The rows of R fall into a few groups, which share some directions, and each row is roughly a mix of its group's hidden directions, except some rows that fit no group.
R, 109 rows:
0: +1.65 +1.29 -0.31 +2.74 -3.49 +1.83 +1.51 -0.31 +1.65 +4.29
1: -4.02 +0.43 -1.29 -2.09 +3.75 -2.22 -1.87 +1.88 -1.39 -0.76
2: -2.03 -4.10 -2.09 -1.67 +3.60 -1.75 -0.34 -2.14 -0.05 +1.46
3: +2.92 +0.97 +0.54 +3.45 -1.50 +0.00 +5.08 +0.74 +0.80 +0.08
4: -2.95 -1.53 -1.99 -2.69 +3.50 -0.61 -3.15 +0.15 -1.68 -1.83
5: -0.56 +1.63 +3.07 -2.69 -1.24 +2.22 -1.91 -3.05 -1.23 +3.22
6: -1.70 -2.11 +3.97 +0.41 +0.70 -1.45 -0.75 -0.73 -4.35 +2.23
7: +2.10 -0.64 +2.74 +1.93 -4.99 +1.97 +0.80 -1.89 +0.02 +1.41
8: +3.71 -0.68 +0.66 +1.80 -4.84 +0.83 +2.34 +0.19 -0.68 -1.71
9: -0.99 -3.88 +1.43 +1.02 +1.73 -3.42 -0.91 +0.64 -3.99 -0.02
10: -0.18 -1.58 -2.62 -1.04 +2.91 -2.64 -0.65 +4.13 -0.62 -2.67
11: +1.82 -1.08 -1.28 +1.84 +0.20 -2.10 +2.96 +3.00 +0.07 -4.38
12: +3.93 +2.14 +1.55 +1.87 -3.49 +0.12 +1.90 +0.19 +0.76 -2.93
13: -3.74 +0.92 -2.54 -1.65 +4.36 -0.88 -1.66 +0.99 +0.28 +1.82
14: -1.90 -2.36 +2.69 -0.04 +1.61 -1.22 -2.78 -2.01 -4.13 +1.25
15: -3.89 -0.42 -1.05 +0.38 +5.12 +0.85 -0.73 +1.91 +0.50 -1.73
16: +1.05 +1.39 +1.26 -2.98 -0.85 +3.03 -2.95 -4.09 +1.42 -0.15
17: -0.15 +0.09 +2.39 -4.41 -1.65 -1.57 -0.29 +2.51 -3.70 +0.70
18: -0.10 +0.97 -0.50 +3.80 +1.80 +1.12 -2.04 -3.71 -0.86 +3.48
19: -1.18 -0.56 -0.21 -4.49 -0.08 -0.11 -1.79 -2.60 -0.64 +4.31
20: +0.05 -1.58 +3.69 -1.03 -0.77 +1.00 +0.92 -5.38 -0.01 +1.57
21: +1.90 +1.44 +0.80 +2.25 -1.30 +2.71 +1.69 -3.51 +1.97 +3.38
22: -2.49 +0.69 +1.12 +4.76 +1.86 -1.18 +0.92 +1.84 -2.23 +2.51
23: +0.25 +3.00 +2.92 +3.08 -2.53 +3.93 +0.40 -1.20 +0.51 -0.35
24: -2.49 -3.30 +1.42 -3.15 +1.27 -1.31 -3.32 -2.03 -1.59 -0.93
25: -1.34 -2.63 -2.13 +2.81 +1.83 -2.92 +1.20 +2.97 -1.11 -2.55
26: -3.26 +0.41 -0.82 +2.39 +3.22 -3.90 -2.00 +0.56 -1.33 +1.46
27: -0.98 +2.98 +2.68 +2.59 -3.30 +2.43 +0.80 +0.17 +0.88 +3.00
28: +1.64 +2.03 +1.48 +3.95 -0.96 +2.02 +3.43 -2.39 +1.62 +1.11
29: +2.11 -2.76 -2.37 -2.58 +0.77 -0.54 -0.48 -1.26 +0.98 -4.79
30: -0.31 +2.40 +1.12 +1.29 -5.55 +1.56 +0.96 +0.18 +1.63 -2.32
31: -1.58 -2.61 +0.62 -0.50 +0.28 +0.20 -3.96 -4.70 -0.59 +1.66
32: +1.94 -0.95 +2.19 +2.02 +2.58 -2.61 +0.70 -0.49 -4.45 -1.84
33: -0.70 -0.86 -5.09 -3.05 +0.21 -0.68 +0.26 +3.46 +1.28 -0.57
34: +3.13 -1.17 +2.31 +0.62 -3.96 +3.08 +2.20 -1.53 +0.67 -1.10
35: -3.45 -0.02 -3.72 -2.02 +2.99 -0.41 -2.30 +1.23 +0.44 +2.25
36: -0.01 -3.04 -1.55 +2.33 +1.18 -2.68 -0.64 +3.85 -2.40 -2.08
37: -3.24 -1.93 +1.45 -1.33 +1.85 -1.52 -2.77 -0.14 -3.35 +2.86
38: -0.68 +2.85 +1.79 +3.68 -0.65 +2.13 +2.26 -2.25 +1.57 +2.83
39: -0.31 +0.79 -0.03 -1.54 -1.55 +2.74 -2.83 -3.99 +2.21 +3.02
40: +0.41 +0.79 +6.05 +2.06 -1.87 +0.44 +1.05 -0.90 -1.67 +0.93
41: -1.79 +2.44 -0.70 +2.61 -0.38 -1.39 -0.36 +1.06 -1.32 +5.42
42: +3.00 -0.48 +0.39 +1.13 -0.05 -1.73 +3.83 +2.71 -1.28 -3.69
43: +0.07 +0.93 +3.70 +2.86 -3.20 -0.22 +1.09 -0.31 -1.35 +3.85
44: +4.07 -0.10 -0.92 +0.94 -1.31 +0.22 +2.44 +0.02 +2.11 -4.52
45: +1.49 +0.86 -0.09 +0.00 -1.94 +5.01 +0.81 -0.36 +3.65 +2.25
46: -2.51 +1.27 +1.91 +3.57 +2.62 -2.19 -0.10 +2.42 -2.94 +0.62
47: -3.33 +0.83 -1.65 -1.01 +5.07 -1.16 -2.74 -0.94 +0.23 -0.04
48: +2.30 +0.55 +1.64 +0.53 -1.56 +2.93 +0.47 -4.60 +0.55 +3.10
49: -1.70 +0.12 +1.71 -3.12 -0.95 +1.36 -3.28 -2.53 -1.41 +3.67
50: -2.52 -0.02 +1.21 +3.67 +2.34 -1.58 -0.90 +3.50 -2.85 -0.69
51: +3.36 -2.33 +1.60 +1.24 -3.13 -0.12 +0.15 +0.63 -0.72 -4.41
52: +3.37 +1.15 -0.92 +0.01 -2.13 +2.37 +3.55 -1.45 +3.30 -1.28
53: -1.26 +0.87 +3.59 +2.43 -1.28 -0.97 +3.06 +0.66 -2.66 -3.23
54: -3.18 +2.27 +2.15 +3.49 +2.45 +0.36 +1.49 +0.10 -1.32 +2.97
55: +1.99 +0.82 +2.69 -1.99 -0.30 -1.34 -1.10 -0.72 -0.24 -5.61
56: +2.72 -0.61 +0.62 -0.69 -2.54 -1.67 +2.79 +2.33 -0.88 -4.36
57: +4.42 -2.90 -1.82 +0.77 -3.66 +1.67 +1.09 -1.12 +0.08 +0.66
58: +4.52 -1.82 -1.72 +0.19 -2.26 -0.29 +1.98 -0.10 +1.63 -3.52
59: +3.02 -0.80 -0.08 -0.66 -1.65 +0.80 +0.68 -2.46 +2.66 -4.88
60: -3.66 -0.62 +1.27 -0.93 +3.28 +1.08 -3.79 -1.71 -1.90 +1.36
61: +3.71 +0.96 +2.70 +2.40 -3.65 -0.45 +2.83 -0.31 -1.27 -0.12
62: +1.13 -0.73 +4.52 +1.00 -2.96 -1.32 -0.57 -0.63 -3.86 +1.24
63: -1.44 +0.65 +0.31 +1.53 -0.05 +2.06 -0.86 -3.19 +0.92 +5.48
64: +3.07 +0.32 -0.56 +2.05 -4.33 +1.37 +1.92 -2.29 +2.59 +0.80
65: +2.80 -2.32 -3.58 -0.68 +0.85 +0.20 -1.03 -2.79 +1.05 -3.70
66: -0.60 -0.35 +2.48 -3.75 +2.30 -0.51 -2.08 +0.47 -4.46 +0.55
67: -2.84 +1.55 +3.89 +0.40 -1.16 -1.33 +1.93 +1.97 -3.69 +0.94
68: -0.43 -3.26 +0.03 -0.26 -4.21 +0.47 -2.70 -3.38 -0.80 +1.65
69: +0.09 -0.22 -3.26 -0.69 +3.14 +1.64 -3.59 -1.82 +3.31 +0.20
70: +1.15 +1.79 +3.19 +0.09 -3.39 +2.85 +1.44 -2.83 +0.51 +2.50
71: -4.42 +0.31 -0.92 -2.21 +4.05 +0.80 -2.38 +1.16 -0.31 +1.20
72: -3.88 +2.04 -2.57 -0.62 +2.45 -0.63 -0.79 +3.70 -1.06 +1.71
73: -4.70 +1.39 -1.53 -1.68 +2.74 +0.76 -2.32 +1.67 +0.27 +2.33
74: +1.51 +5.07 +0.56 +0.43 -1.19 +1.10 +2.69 -2.05 +2.68 +1.10
75: +2.70 +1.76 -2.17 +2.12 +4.33 +0.89 +1.73 +1.08 +2.75 -0.21
76: +1.20 -0.38 +4.96 +0.90 -0.39 -0.40 +0.31 -1.57 -1.16 -4.44
77: +1.19 +2.86 +4.59 -0.30 -2.85 -1.35 -0.88 -1.02 -2.69 +1.09
78: +2.85 -1.55 -4.09 -2.17 +0.01 +0.14 +0.98 +0.16 +2.94 -3.06
79: +2.40 +0.04 +0.81 +1.76 -1.69 +2.73 +1.00 -4.62 +1.28 +2.67
80: -3.21 -0.88 -2.99 -3.23 +3.29 -0.15 -2.29 +1.26 +0.61 +1.55
81: -1.97 -2.31 -3.18 -1.48 +3.08 -0.63 -3.05 +0.29 -3.19 -0.20
82: +3.19 -2.09 -1.63 +0.81 +0.14 +0.82 -0.25 -2.51 +1.70 -4.81
83: -4.19 +1.54 +0.86 -0.15 +1.31 -1.29 -0.44 +2.87 -1.72 +3.93
84: +1.08 +4.25 -1.49 +3.30 -1.68 +0.15 +1.81 -0.38 +2.71 -2.23
85: +1.56 +2.78 +2.09 +1.29 +0.47 +2.44 +4.68 -1.05 +1.80 -1.53
86: +0.87 -1.73 -4.89 -2.67 +1.36 -1.65 -0.12 +0.88 +1.35 -2.99
87: +0.13 -1.19 -2.44 -5.62 +0.34 -1.47 -3.00 -0.78 +0.24 +0.02
88: +0.62 -2.50 -1.91 -3.94 -0.30 +2.66 +0.31 -3.10 +2.87 +0.17
89: +1.21 -4.23 -0.51 -2.70 -0.86 -2.02 -0.86 -0.67 -1.85 -3.82
90: -0.98 -2.25 -2.63 -0.56 +4.89 -1.51 -2.48 +1.70 -1.00 -1.20
91: +0.94 -0.61 +0.81 +4.48 +0.78 -2.99 +1.46 +2.60 -2.19 -2.37
92: +4.38 -1.81 -1.50 -0.84 -3.00 +0.14 +2.45 -0.03 +2.25 -2.34
93: +2.02 -0.89 +1.43 +4.30 -3.27 +2.46 +1.73 +0.19 +1.08 -2.15
94: -1.70 +1.22 -2.02 +0.83 +1.89 -2.43 +1.23 +5.39 +0.96 -0.90
95: +1.36 -0.37 +2.00 +4.83 -0.20 -0.06 +2.57 +1.71 -0.74 -3.40
96: -3.74 +2.07 +1.54 +1.17 +1.54 +0.11 -0.97 -2.39 -0.05 +4.46
97: +0.24 -1.13 +4.50 +2.40 +1.19 +1.67 +3.12 -0.23 -1.43 -2.74
98: +0.25 +1.53 +3.84 +3.14 -2.57 +0.34 +1.43 +0.04 -1.31 +3.66
99: +3.28 +1.34 -3.69 -0.70 -0.96 -0.41 +1.22 +1.71 +2.71 -3.38
100: +2.28 -2.05 -3.70 +0.88 +0.28 +1.49 -1.58 -2.96 +3.67 -0.34
101: +3.79 -0.99 -0.79 +0.10 -1.75 +0.19 +1.38 -0.77 +1.58 -5.19
102: -2.95 +1.74 -0.43 +1.30 +2.21 -2.22 +1.43 +4.94 -0.52 +0.88
103: +1.84 -2.01 -1.86 -0.54 +1.12 -1.70 +0.10 +1.92 -0.03 -5.65
104: -2.75 -1.90 -1.42 +1.78 +1.99 -1.96 -1.14 +3.93 -2.09 -2.39
105: -3.61 +1.63 +1.81 +1.63 +1.21 +0.96 -1.71 +0.90 -3.07 +3.71
106: -1.85 +4.02 +0.45 +1.86 -1.05 +0.37 -0.63 +1.29 -0.89 +4.86
107: +2.67 -1.17 -3.96 -2.06 +0.74 -2.13 +2.44 +2.18 +2.50 -0.69
108: +1.95 -0.12 -1.82 +1.70 -2.37 -2.10 +0.48 +1.67 +1.27 -5.12
One row of each group comes first, with its name. Which group is each row after those in?
+1.13 -0.95 -0.16 +4.29 -1.34 -2.13 +2.43 +1.36 -2.42 +3.21 => <51>
+0.89 -1.53 -3.75 -1.77 -3.05 -0.02 -1.57 +0.03 +3.34 +2.77 => <98>
-2.29 -0.68 -3.01 -1.97 +4.09 -2.95 -1.89 +0.49 -0.79 -1.56 => <20>

-3.55 +0.73 -2.93 +0.12 +3.66 -0.87 -1.88 +3.20 -0.34 +1.08 => <51>
+1.23 +1.91 +2.07 +3.68 -2.14 +1.78 +3.34 -2.50 +1.40 -0.88 => <98>
-3.15 +2.21 +1.79 +1.46 -0.25 +0.50 -0.32 +1.51 -0.98 +5.21 => <20>
+2.03 -0.34 +2.38 -0.69 -2.82 -1.41 +2.95 +1.58 -2.38 -3.70 => <98>
-1.35 +2.53 +3.12 +2.43 -3.14 -2.00 +1.88 +1.98 -1.40 +1.96 => <20>
-2.18 +1.06 -1.29 -4.91 +0.49 +1.11 -3.42 -0.81 +0.77 +2.20 => <51>
-0.15 +0.37 +1.27 -2.68 -2.12 +2.29 -2.70 -3.73 +0.29 +3.31 => <98>
-4.75 +1.36 +0.72 +0.84 +1.92 -1.29 -0.44 +2.56 -1.60 +3.26 => <98>
+0.26 -2.11 +5.07 +2.18 -2.27 +1.35 +0.14 -2.55 -1.51 -0.46 => <51>
